The same turns and mirrors carry the whole set onto itself, and each row onto the other rows of its family. Which rows share a family with each named row? Give them in list order.
These 30 rows form 5 families of 6 rows each.
k364: [  7   4  -5 -18 -15 -22  11   1  14  -1 -22 -11]
k938: [ 13  29   7   4  10  12   2  -5  -3  20 -15   9]
k285: [  3 -27 -11  12  -7  -5   7 -11 -23   4  -7 -23]
k326: [ 20  -9 -15  -4 -33 -14  -3 -16  -8  -9   1 -17]
k457: [  0  18  -1   3 -17 -28  -2  -5 -22   4 -16 -12]
k108: [-18  12  10  -6 -18  21   0   2   5  -4   0  15]
k138: [ 29   2  -6  -6 -10  29   3  -7  15  10  -5   9]
k707: [ 14  14   1  -8 -26   4 -20 -18 -24  11   7  -7]
k932: [ 13  14  -9  29  -2 -17  10  -9 -19   0 -17  -5]
k988: [  1  27  11 -21  -7  -4  -6  -1  -3  18 -16  -2]
k321: [  2  26  14   2  12   5   2  13  -7   8 -10  10]
k403: [  2  12   1  22   1 -21  11  10 -18 -10 -13  -2]
k70: [-21   8   2  15 -26   3   1  -2 -17 -14   1   7]
k421: [ -3   6   7 -11   2   5   7 -19  22 -17  13  -2]
k708: [ 27  -3   1 -10  -6  27  -4  -1   8  -3  14   6]
k447: [ -1  -5   6  -1   3  19  -8 -10 -26  26  -2 -11]
k955: [ 21  14  -5  21 -14  17  -8 -15 -26  10   1   5]
k865: [  8   3   0  -2   7  -9  19  17  17  -9 -18   2]
k425: [ 21   2 -10   3   3  -5  22  -2  22  -1 -23  -1]
k534: [ -1  -6   7 -15  12  19   2  -2  -3  26 -12  -9]
k728: [-15  -7  -4   1 -26   3  14   2  12 -21  -5   5]
k142: [ -6   3   0  11  -5 -13   7 -23   1 -26  13 -11]
k672: [  8 -26  -4 -15   2  16   8  -4   8  14 -10 -15]
k934: [ -6  -7   1  13   3  -2  -1  -9 -34  16  -9 -18]
k355: [ 20   5   1  14 -11  15 -12  -8 -27  -4  19   2]
k415: [ 22   0  -3 -29 -23  10  -7 -11  12   7   0  -6]
k564: [  2 -29 -10  -1   2  -6  16  -3   1   4 -16 -21]
k227: [ 28 -18 -13  10 -16   1   6  -4  -3 -21  12  -7]
k923: [ 29 -13 -22  19 -22  -1  12 -12  -1 -10  -6  -4]
k821: [ -9  20  13   3   2   5  -5 -24  -6  -9  19  -1]

The rest of the family of k934: k285, k447, k534, k672, k564
The rest of the family of k707: k364, k326, k457, k988, k415
The rest of the family of k425: k938, k138, k932, k955, k923

